In the rows, zero is written as 128.
One turn moves each row of this set onto another row. After a few examples, where does it send each row asked below?
gogi: [139 155 126 149 128 132  95 106 108 105 147 172 110 150 108 133 159 147]
nokim: [125 144 105 121 115  86 118 122 111 127 144 125  91 119 114 140 126  84]
dule: [163 123  83 146  96 141  92 116 128 129 148 114 136 107 116 124 133  92]
mir: [108  94 143 104 133 128 128  96 141 119 159 132 123 139  88  89 136 145]
mis: [112 123 122 156 121 203 151 124 123 112 128 120 151 122 118 122 127 120]
vuvo: [123 107 129 176 110 137 112 119 162 119 122 133 163 124 130 111 116  87]
fon: [ 97 142 125 157 124 157  98 134 123 119 123 114  97 137 100  97 114  87]
dabuk: [103 121 127 172 117 121 106 113 159 127 103 111 158 125 113 144 149 146]
bub: [125 153 121 139 154 163 169  94  99 133 119 116 124 139  91 127 147 131]
mag: [ 93 149 145 110 171 109 115  95 108 107 133 118 138 144  94 115 121 117]
moki: [100 176 149 110 113 127 159 141 105 116 127 142 138 135 103 125 127 100]
zalu: [104 122 138 109 113 110 113 138 131  85 129 151 117 143 135 112  97  92]
budug: [126  92 114  98  90 118 114 144 127  91 139 132 116 134 124 120 102 104]
ruze: [ 91 128 108 148 118 147  85 114  98 113 128 166 156 143 142 145 142 136]
puron: [146 160 130 135 102 149 161 141 130 111 129 137 107 125 125 118 117  83]
Gilom: [102  95 121 140 120 134 118 110 150 129 107 101 118 141 100 123 149 171]
Vit: [119 126 122 160 122 123 101  93 166 128  99 152 138 137 146 113 153 143]
biboz: [155 125  95 101 107 141 168 117 116 127 138 122 127 113 143 136 119  98]
Bebo: [135 153  96 146 116 164 144  99 102 148 122 144 169 121 122 133 161 117]
vazon: [154 111 114 151 142 149 122 112 112  92 123 124  91 159 107 143 126 151]
bevir: [122 119 121 140 137 120 114  81 160 131 132 130 104 126 123 118 163 163]
kipe: [135 118 100 129 128 104 119  70 133 160 135 155 141 126 137 103 150 104]
gudov: [106 129 122  73 113 134 163 124 102 117 140 132 159 126 128 132 120 120]
loku: [139 137 135 118 134 178 152  95 123 103 141 160 156 138 119 102 145 145]
Kipo: [122 135 111 107 118  69 120 122 105 118 130 123 136 129 110 155 120  94]
Nabof: [111 102  98 159 142 149 112 110 101 109 123 107 140 134 129 175 119 135]
zok: [153 103 103  87 129 118 105  93 114 108 127 137 172 143 123 107 122 130]
duz: [105 119 131 157 125 114 132 121 124 143 109  95 135 144  62 123 132 109]

Kipo moves to budug
gogi moves to ruze
Now find these:
bevir moves to Vit
gudov moves to biboz
bub moves to loku
dule moves to fon
mir moves to kipe

One turn moves each row of this set onto another row. After a few examples, where does it send each row asked below?
T: [115 118 144  89 134 111 117 103 138 144 132 157 137 124 108 137 129 128
 122 150 179 138 101  81 147 112 151  92 168 129 110 155 149  81 120  96
 136 168 143 131 124 118 151 161 143 150  92]
Y: [130  99  82 100 139 158 208 125 150 194 111 129 136 164 146 166 109 178
 108 112 130 144 132 155 139 114 122 114  83 141 109 108 151  98 136 112
 113 178  87 154 137  94 116  85 134 130 140]
S: [120 130 136 102 145 102 131 121 126 154 139 139 141 121 105 122 109 110
 115 157 177 124 122 105 147 128 143  86 162 147  94 156 129  84 107  91
 135 175 123 151 110 148 155 151 142 164 101]
A: [135 109  80  95 137 145 226 114 152 188 117 113 136 167 134 148 112 182
 120 112 133 151 148 153 130 115 123 112  91 143 106 117 140 119 144 109
 143 187  97 159 115  87 114  90 133 138 123]
C: [148 109 126 114 100 105 143  97 171 149 129 144 136 176  85 156 123 188
 110 163 131 127 103 104 156 109 173  77 145 112 104  80 180 115 143  59
 116 179 161 147 138 102 166  95 125 119 130]
Z: [147 130 117 110 115 104 153 111 158 175 128 118 165 159  66 122 115 166
 119 163 139 111 116 121 151 140 133  65 183 141  86 133 153  93 122  52
 131 176 123 152 109 153 174  99 140 151 122]
X: [126  97  82  75 151 146 206 119 153 171 128 121 139 146 141 131 112 162
 111 114 139 177 135 148 103 111 126 111  78 168 116 122 137 117 147 115
 135 165 105 140 109 103 103 124 153 137 106]
V: [130 121  72 108 136 141 205 129 154 162 117 115 135 160 133 132 133 153
  97 108 144 157 140 158 121 115 107 143  79 157 147 107 139 106 145  96
 140 171  95 144 111  88 105  96 149 140 108]
L: [121 110  78 114 150 156 198 128 155 167 115 131 141 149 141 155 129 154
  99 110 142 161 134 160 122 121 106 154  80 159 143  99 148  83 135  92
 113 169  91 141 132  96 117 106 140 127 119]
K: [120 144 130 145 110  83 122 114 120 143 112 150 128 182 129 126 115 116
  76 151 147 105  96 125 150 108 154 111 146 121 151 114 165 110 122  50
 139 147 143 140 123 119 152 121 125 180 128]
P: [136 150 120 144 122  78 129 131 124 153 120 133 144 181 118 108 106 120
  74 165 150 105 106 130 150 127 141 105 141 148 123 128 145 104 112  46
 135 142 124 155 105 155 152 109 128 177 127]
M: [131  96  87  81 152 154 194 118 156 174 125 140 142 147 149 155 104 170
 115 116 139 175 135 157  99 122 126 109  81 165 119 109 155 103 135 115
 104 160  95 134 130 107 113 120 161 127 123]
H: [151 118 124 111  94 108 152  88 167 175 124 136 153 168  74 127 129 178
 119 164 135 117  99 108 144 120 153  65 175 115  99 112 177 102 137  48
 133 171 152 148 130 130 177 110 128 140 133]
Q: [106 120 130 141 114  91 118 118 127 113 121 155 118 168 123 154 116 121
  75 145 141 117 100 120 156  98 169 115 123 124 155  83 167 110 138  65
 125 167 151 142 135  89 153 122 129 158 119]
B: [104  97 139  86 143 108 117 109 154 118 135 159 135 134 105 169 125 154
 121 145 162 151 104  84 146 108 171  90 156 134 111 124 164  92 136  97
 122 178 156 124 134  91 152 147 140 128  86]

C moves to B
K moves to H
Now find these:
P moves to Z
Y moves to M
X moves to V

